Each row is where one point has got to under a steady rotation. How many steps took it there?
The counts run from 0 to 222.
[ 17 -10   6  26   9  12   3  -2   5 -12   0  19  -8   0  -2  -4   2   9
   4 -12  -6  -7  -2   5  -6 -14  13   0   5   3  -9  -5  -5   5  17  20
   6 -11   1   7  -8  -1  -5  12   2  -9   0  10   2] | 79
[  7   8  -8  10   0  -4  -3  -4  -3   2 -25   6  -1  -3  -7   3  -6 -13
  -7  -3 -10   8   0  -2  -9  14   0  -8  -8   4   7   5   2   1  17   3
  26   6   5  13 -14  -1  -5  -1   9  12 -11  -6  -2] | 90
[ -1   9  12  -1  -6   3   7   5 -15  23  11   9   2  -2   2  11 -12 -12
   4   6   3  -9   5  -5 -15 -13  -6   1   0  -5  13   1 -10  17  -3  -2
  -2  12 -17  -1   7  -7  -3  10  20  -1 -12  -4   7] | 187
[-14   5  -1 -16  -4  -4   7  -4  -4   6 -20   1  -1   1  -8   2   6 -11
   2  13 -16  21 -12  -1 -11  15 -17   2 -14  10   5   0  12  -8  -5 -18
  13   1   5   4 -10  -6   1   1   2  14  -2 -10  -1] | 93
[  6  12  -5  -3 -14  -5  -4 -20  14  -7   1   7   2 -10   4   1  10 -14
  -4 -17 -15  -6  -9  10   2   7  -4   5   3 -12   6   4  -4   8   6  13
  22   1 -18  14   6   9 -12   2  -3  -4   3   0   4] | 177
[  1  -6   6  13   6  -1   1   4   4   4 -10  -7 -16  29 -14   4  10   3
  15   3  -6  -8 -18 -13  -3  -3   6 -10  -7  13   4  11  -8 -10   8  11
   2  -1   4  -5  -8 -10   6   3   0   1  -1   8  11] | 155
[ -6   4  -8   4   6   3  -2   5  -1 -10  10   9  -9 -23   2  -1  -9   0
 -12   3  19  -3   9   6  -2  15  14   7   5   8 -11  -1  -5  19  -2   1
   7  -7   0   9   9  15  -5  -3  -6   0   2  -8   0] | 136
[  1 -12  19   2   5   4   9   1   2 -10  16  12 -11  -3   0  -1   8  17
  12   2   2   6 -10   6   0 -30  -1   2   4   6 -13  -8   7   0  -5  -4
  -8 -10  -1  -5   0  -3  -1  12   1 -11   3  10   4] | 76
[  0  14   5   3 -16  -5   3  -6  -2  12   6   4  -1  -3   4   7   1 -11
  -5  -8  -2 -12  -4   3  -8  -3  -5   3  -1  -6   9  10 -11  15   0   9
  16  10 -24   9  10   0 -11   5  11  -4  -4  -3  11] | 182
[-10  -6  19  -1   4   1  10   9   5   0 -16 -12 -12   9  -8  16  11  13
   8   1  -1  -9  -7  -3  -4 -17 -10 -10 -12  13   8   4   2 -12  -2  -8
   0  12  -1  -6   3  -7  -2   6  11 -14   2   7   2] | 151
[  5   4  11   4   6  -3  -2  -1  10 -10  29   6 -18   1   4  -1   2 -10
   3  -2  12  -7  -5   3   4 -22  18  -2   9   5  -6   1 -10   5  10  15
   3  -8  -4   7  -5   3  -6   4  -5 -13  -5  13   9] | 73
[ -4  -4 -11  11   7  -4 -20  -5   3 -14   3   3  -1  -2  -1  -6   2  -9
  -6 -16  10  -7   0   2  -1  11   4  -8  -7 -10 -18   8   1 -11  18  -1
  15 -11   9   3   6  -4 -18 -11 -14   8  11   6  -7] | 206
[  8   0 -12  -3   1   2  -2 -12  12 -19   2   4   1   5   0 -22  12   9
   5   6 -15  20  -6  -1  17  11  -2   3   7  -2  -6 -16   8   0   2   5
   0 -13  12   2 -16   6  14  -1  -5   8   4  -6  -5] | 167
[ -6   6  -4  11 -12  13 -14   1   6   9   3   8  -2  -2   0   0  -7 -10
 -17   5   9  -4   7  -3 -22   0  -2 -14 -13 -10   5   3  -6   7  15  -4
  -8   7  -5  14   8  -9 -13  -6  17   8  -5 -12   3] | 26
[ -9 -12  -8   0   5   6  -1  -4   7 -18   4   9  -9 -23  -8  -9   1   4
   0   6  10 -12  -6   9  -2  17   6   9   3   4  -8  -6  -1   6 -15   1
  -5 -14   4  -3   9  13   5   5 -16   6   3   2   1] | 138
[ -7  -4 -10   5  13   1 -20  -2  -6 -12   2   3   7  -9   0  -8  -9 -17
   6 -18  12   2  11  -3  -5   1  13  -1   0  -6  -7   1  -7  -8  17  -2
  -1 -10  10  -2 -19   5  -6  -6  -2  11  -7   4 -14] | 200
[ -7   8 -13 -17   2  -6  -6  -6  13  -3   1 -11 -10  -7 -24  -4   1  -5
   5  16   3 -15 -10 -11  13  10   2  -3  -6  -1  14   4  -4   1  -9   1
  -8   6   5   1   1  12  12  -2 -11  -3   4  -2   8] | 63
[  4   5  -3  -4   1   1   4   7   0  -3   6   5  -6  16  10  -6  -1  11
   5  13  -3  29   4   1  10  -5  -6  -2  -1  10  -3  -8  13   6   7  -3
  -9  -9  18   0 -10  -7  10  -8  11   1   2 -17  -1] | 163
[-20   0   8  -4  10  -6 -16  -4   2   5   6  -4  -4   3  11  -2   7  -7
  -6  13  -4 -13  -4   2   7  -2  -5  -3  -2  -2  -4  -7   9 -24  -9  -8
 -17  -4  11  -9  -1 -11   4  17  -6   4 -20   1   2] | 35
[  1   3  11  12   3  -3   0  15   2   5 -10  -6 -15  22  -3  16  -1  -2
   0  -7   5  -8   1  -7  -7 -14   5 -16  -7  15  10  10  -7  -5  15   8
  12  17   4   7  -4  -6  -9   1  14  -6   0   4  10] | 153
[ -4   4  15   4  13 -17  -1  12 -18   2   9  -2   2   4  22  12   4   2
   8 -15   4   2   8   4  15  -7  -2   5  13   7 -14  -7   9  -9  -8 -12
   3  -8   3 -12   8  -3  -6  10   7   2  -2   3  -6] | 42
[  2   3   3  11  -3  -8  -6  11  -1  11  -4  -4  -9   2   8  14  -3   8
 -18  10   5 -12   9   8   7  10  -3  -7   1   6  -2   4   8  10  -5   4
  14  11   0   9  23 -10  -5   6  11  -2   6 -13   7] | 216
[ -2  -1 -12   0  13  -2  -1  -2  -4   1  15   3  -9  -5 -17 -11  -9  -3
   6  12   7  -2  -8  -9   2  25   3   6   3   2 -18   4   0  13  -9  -2
   2 -20   0  -1   6   3   8   2 -18  14   7  -3  -1] | 132
[-11   8   6  -3 -11   8   1   1   6  -4  21   6   6   5  30   5   8  -1
  -4  -4  11   6  14  11  -6  -5  -1   2   9  -3   5  -7  -7   4  -6  -3
 -11   0  -5   2  12   3  -3  -5  14  -2  -4 -11   6] | 106
[  1   1  -3   2   7 -10 -14 -12  -4   8  -5 -11   6   9 -24  -1  -5   2
  14  -7 -11 -12 -10 -16  14  -9  -7  -4  -4 -15   0   0   8 -10   9  -2
   0  -1  -4 -18  -4 -13   0   4  -2   4  -1   7 -10] | 121
[ -6  -7   0   8 -14  14 -10 -11  10  -9  13   2  10   4   7  -7  17   5
   8  -9  -7 -15   0   3  -1   0   2   4  18 -16   1 -10 -12  -9 -10  11
 -19  -4  -5 -16   8   4   3   5   3   2  -2   0  10] | 109
[ -2   3   7   9  13 -12 -16  -4  -4   2   8  -2   2   7  14   0   5 -16
   2 -12   2 -13  -2   1  13   5  14   3  14   3  -6  -2  -4 -17   0   9
   6  -7  10 -13  -6  -2  -5  14 -12   8 -13   9  -1] | 39
[  7  12  -1  12   3  -4 -20  -7  -5   6  -4  -8   7   8 -10   2 -12  -9
   2 -19  -4 -14  11 -10  15 -12   1  -6   0 -14   5   4   1  -2  20   8
  13  11  -7  -6  -5  -9 -11   0   8  -2   1   1  -8] | 119
[  5   3  -2  -9   6  -2  11 -11  -7  -9  -1   8   8 -10  -8  -8   2  -8
  24 -15 -13  10 -12  -3   1   2   1  13  12   2   6  -2 -10   1  -8   4
  10  -9  -7  -7 -20  13   2   9  -5   7 -11   7  -2] | 11
[ 16  13 -14   5  -1   0  -8   1   6 -13   8  10   1   8  12 -11  -4   0
  -4   5  -4  22   8   3  12   6  11   1   4   7  -4  -5   0   6  18  15
   7  -6  12   7 -15   4   9 -11   9   3   0 -12   1] | 165
[ -7   1   4 -14 -14  -2   3 -20   7   1   0  -4   5  -7  -6   1  17  -1
   3  -7 -20  -8 -17   3  -3   2 -19   9   0 -15   4  -2   5  -3 -14  -6
   9  -1 -22  -3   9   6  -6   8   0  -3   3   0  11] | 179
[ -3  17 -14  -9  -5  -6 -10   4   9   0  -2 -11  -5  -6 -12   4 -13  -6
 -10   9  15 -11   7  -6  12  12   9  -4  -6   0  19   9  -7  16   8   2
   6  17   2  11  -1   8   1  -9   1  -7   7  -8   6] | 61
[  2  12   2  -3   7 -19  -8   2 -19  16  -1 -10   4   5 -10   9 -16  -1
   5  -3  -1   4   5 -11  14 -14 -13  -2  -9  -7  -6   5  14   6  13 -13
   3   4  -5 -10  -1 -13  -6  -1  10   1   0  -5 -11] | 123
[ -2  -3  -1   5   3  -3  -3   2   5   8 -12  -6  -7  10  -4   0  10   9
  -4  16  -6 -25  -8  -2  14  19  -2  -2   5   8   1  -6   2   3 -19   7
   1   2   6  -8  17  -5  14  16  -4   5   0  -8  13] | 219
[  1   4   2   7  -4   8  -5   1  -3  17   4   9   1   8 -12  -3  -5 -14
  10   5   0 -19  -8 -16 -16   0  11  -1   6  -5  12   4 -20  11  -2  11
  -9   3 -12 -10  -3  -2   9  12   4   6 -19   2   8] | 189
